In the data rows, 128 means zero.
Here are some numbered points:
[135 105 126 149 113 108 114 255 161 159 113  98  55 133 112 151 118  30 155 135 124  48  91 166 109 137 128 115 122 122 125 117] 0
[129 114 139 133 121 162 155 173 126 114 108 169 105  57 153 173 126  72 163 151 111  71 109 195 139  99 140 155 132 162 127 132] 1
[114 116 154 121 108  74 110  75 115 133 114  89 114 167 124 104 150 165 120 139 146 139 139  93 153 137 134 161 141 155 108 107] 2
[ 93 126 138 149 126 193 146 172  99  90 129 183 159   1 152 101 112 160  98  91 154 165 110 128 117 121 137 136 141 135 140 112] 3
[151 119 127 105 117 124 117 131 114 148 104 130  91 144 101 106 118 199 118 106 172 174 151 153 109 116 104 174 140 132 130  88] 4
[121 126 114 137 129  52 111 182 150 155  74  85  46 177 105 131 105  57 180 122  45  76 139 104 110 169 130 124 123 150 137 113] 5
[111  94 145 138 132 111 102 195 174 154  81 116  13 156 136  95 101 177 118 119 174 191 127 128 119 116 125 135 109 136  94 157] 6
[149 100 137 148 105 129 130 114 124 129 111 113 157 122 148  77 167 231  84 113 165 228 126 125 145 113 116 103 122 111 136 141] 7
[130 150 123 121 151 191 112 199 133  96 119 174 118  22 121  96 133 176  83 126 135 198  85 146 127 121 145 155 129 129 118 107] 8
[134 121 121 149 149 126 115 135 141 106 149 128 105 124 120 119 161 192  86 105 143 188  98 156  98 135 104 153 133 117 147 106] 9
[156 114 144  95 133  78 108 178 180 175  87  92  49 149 121 104 138 107 124 149 143 144 118 191 118 102 102 122 135 122 119 136] 10
[142 169 119 106 107 118 101 175 126 136 161 140 106  71 154 121 139 118 126 115 131 148 127  65 147 109 123 124 139 134  92 133] 11
[135 158 139 135 107 115 104 216 173 168 117  92  49 160 156 127 125  99 146 128 136 105 145 110 148 115 126 119 123 177 104 115] 12
[117 136 120 139 137 110 125 121 121 139 119 103 120 172 151 107 114 145 142 133 138 136 107 132 119 118 121 115 131 131 128 109] 13
[111 116 131 139 101 146  89 173 177 135 115 126  60 104 127 124 134 153 118  98 160 223 152  65 147 109 132 141 123 146 121 145] 14
[126 166 122 140 129  98 104  76 143 129  90 108 134 194 134 163 156 128 123 125 151 154 174  42 187 131 124 139 153 130 123 144] 15
[153 146 171 164 164 148 123  97 139  95 157 137 160  76 147 144 110 109 131 151 122  92 113 142 118 141 142 141 137 128 123 100] 16
[117 121 114 133 129 113 117 153 114 117 125 158  95  42 133 134 118  50 132 120 102  76 108 163 112 141 138 113 103 101 110 116] 17
[122 160  81 109 125 114 133  91 125 148 117 106 138 160 126 167 118  64 151 136 103  88 147  56 186 119 128 134 136 119 142 154] 18
[102 151 104 126 116 131 184 145 126  74 121 138 118  84 113 143 142  67 173 105  97 105  98 163  94 123 108 147 144 135 106 126] 19
[119 107 112 117 146 116 158  72 119 124 170  98 164 149 101 135 114 144 105 155  95 126 172  54 182 155 144 136 148 104 125 127] 20
[116 140 153 122 133  85 109 113 117 133  93  91 125 199  93 138 150 138 155 141  93  72 114 172 101 148 114  99 138 113 106 134] 21
[114 135  98 114 129  81 127 126 144 110 100  83 139 122 161 134 168 177 139 166 162 135 147 103 157 128 127 136 128 148 114 127] 22
[127 135 147 126 133 163 155  84 116 103 150 129 231 106 119 154 112  53 151 128  93  43 138 117 112 135 129 120 111 147 135 129] 23
[119 150 123 160 145 148 147  88  82  87 173 153 208  53 127 117 130 179 103 129 143 200 108 184  94 147  99 137 142 137 127 152] 24
[123 136  97 137 139 212 118 202  99 131 148 162 120  38 151 107 131 196  77 102 153 227 149 158 104 137 156 129 107  80 126 130] 25
[116 115 106 132 119 104 121 207 184 151 106  99  23 159 120 114 169 175 123 115 119 141  82 168 112  95 135 116 125 136 114 140] 26
[131 122 114 142 122  91  95 175 155 126 101 100  29 180 124 139  94 124 160 129 112 110 126 128 118 133 148 107  96 135 152 133] 27
[137  94 124 100 127 123  83 107 142 121  79 112  40 213 134 133 112 122 118 130 138 141 139 138 128 140 140 135 110 114 146 127] 28
[104 117 127 121 124 142 179  33  75 130 140 128 224  76 153 135 129  91 120 135 146  90 158  51 154  82 107 136 126 142 110 126] 29
[113 117 129 118 109 163 136  96 107 139 134 126 148 133 133 186 140  62 165 151 105  64 102 176  77 143 123 137 107 154 120 156] 30
[154 103 124 124 144 106 148 128 124 117 138 130 145 114 122 132 138 165 125  92 153 137 131 112 145 121 136 124 118 132 142 116] 31
[105 133 111 132 103  71 115 164 162 155 120 124  66 142 118 112 158 192 102 139 155 149 169 120 128 123 113 139 118 131 112 131] 32
[149 132 119  89 143 155 105 146 110 118 149 142 134 114 139 148 133 132  98 125 164 181  86 166 110  95 154 144 137 100 160 149] 33
[151 115 158 113 149 144 112 173 151 131  92 120 104 168 111 164 111 110 162 134 134 131 141 150 144 124 115 136 149 103 112 140] 34
[126 136 135 112 135 103  97  72 139 144 106  93  76 222 127 136 105 116 129 180 133 103 132 133  95 136 138 123  87 134 126 114] 35
[105 106 107 107 139 126 191  95  93 108 162 127 208  96 119 169 117  78 157 130 151  71 140 122 120 129 139 129 123 127 145 172] 36
[104 128 120 114 145 172 180  98  70  98 182 149 207  66 111 124 173 197  96  80 171 201 126  92 113 130 124 160  97 143 107 152] 37
New points follow, each followed by the numbers of its three nearest points above, nearest first.
[128 121 159 134 128 138 138 106 103 111 137 139 180  76 104  96 131 204  95  96 136 200 102 197  93 157 138 150 142 136  93 129] 24 9 7
[140 126 104 128 122 110  93 101 137 143 110  78 123 158 137 166 107  47 162 151  93  54 176  77 156 160 116 126 115 156 146 113] 18 5 35
[145 127 117 148  99 148 146 114 130 110 154 143 139 128 145 114 114 175 118  99 146 182 132  77 155 152 141 139 121 135 134 118] 31 13 7
[144 128  94 102  84  64  64 200 201 178  78 113   0 199 106 141  83 115 165 156 101 111 100 124 127 100 125 138 105 149 124 113] 27 12 5
[ 94 112 127  87 145 163 166  39  68  68 180 169 238  86 113 107 149 171  86 112 148 220 152 105 141 116 178 166 155 141 150 131] 37 24 29
[136 119 171 138 126 149 138  94 105  98 108 153 121  84 112 129 132 170 102 115 154 134 168  89 146 103 119 134 129 130 103  87] 31 4 2
[144 112 127 148 177 175 153 105  82 112 165 150 194  77 127 126 110 151 136 110 129 141 113 173 128 139 118 102 106 158 138 135] 24 31 16
[156 155 129 130 147  96  53 215 200 172  95 116   9 198 138 128 136  88 169 148  88  79 126 145  95 138 111 114 103 146 186 131] 27 5 12
[  0   0 255  66 197   9  38 255 157 186   3 194  39   0 204 255 201  37   1   0  66 166  54 144 255 255 178 255   0 162 255   6] 17 1 0
[ 99  93 124 112 117 220 152 174 149  95 152 222 122   0 141 134 138 185 111 111 147 190 157 129 129 105 132 101 138 134 110 141] 3 8 25
[114 125 134 131 120 153 143  74  86 104 166 141 192  98 116 114 131 206 112  92 144 198 150 104 147 129 158 131 145 136 119 119] 37 31 24
[111 126 112 112 125  97 108 190 156 161 108 156  62  79 118 167 118 112 153 106 102 107  72 218  51 150 133 126 138 102 117 159] 17 0 19
[143 111 113 124 152 106 104 187 206 170  90 126  38 161 117 106 134  97 125 113 119 102 120 177 153 143 119 163 118 141 122 133] 10 26 27
[133 113 143 155 120  58  75 111 132 192  91  65 100 199 123 128 108  37 193 128 116  52 131 120 137 165 118 130 144 147 118 120] 5 21 35
[134 134 130 135 140  91  91 204 177 160  90 106  22 143 144 115 127  90 146 128 106  94 110 108 101 119 161 134 103 106 148 110] 27 12 5
[113 157 128 115 116 172 159 110 108 122 183 157 213  65 123 153  96  46 192 164  97  52 132 181 130 115 114 150 143 156 149 123] 23 36 30
[132 132 113 123  84 114 138 149 126 102 125 127  98 114 149 153 102  94 147 139 102  95 105 169 112 122 148 104 112 102 157 117] 17 19 13
[111 133 126 137 143  83 152  78  91 126  98 128 160 162 103 109 159 113 144 150 146 156 100 139 146 126 126 109 125  95 106 150] 13 31 21
[108 146 104 166 137 144 151 124  74  80 144 131 205  49 107 139 120  32 136 161 106  32 135 103 125 170 132 130 137 151 115 133] 23 36 16
[117 126 117 162 129  76 102 164 170 158 142 129  37 184 129 153 119  31 153 146  74  59 171  84 157 112 123 121 125 140 155 113] 5 27 12
[137 110 124 154 116  93 135 106 104 134 119  98 142 202 130 175 141  80 150 156 100  86 182  74 125 141 129 136 125 154 110 133] 18 15 35
[140 121 141 114 132 103 144  93  95 136 111  92 172 147 128 122 125 107 154 131  88  96 119 113 151 127 151 138 113 121 113 114] 13 31 18
[149 138 148 107 137 133 148 111  83 111 125 129 165 117 122 120 164 155  72 129 145 164 144 147 137 128 111 127 131 114 138 113] 31 9 33
[120 112 147 112 139 172 139 100  74  95 151 141 220  95 115  84 129 166 111 112 111 173 111 164 130 107 117 154 139 136 120  98] 24 37 31
[147 154 128 136 124 105  98 123 133 145 117 137 101 165 125 156 109 142 122 120 175 104 190  48 176  98 115 126 103 126 163 146] 15 18 31
[ 87   0 118   0   0   0   0  35 236  39 235 255   0 255  76  26  50   3 255  17  25 101 255   0   0 224 245 255 150 255  94 127] 5 28 27
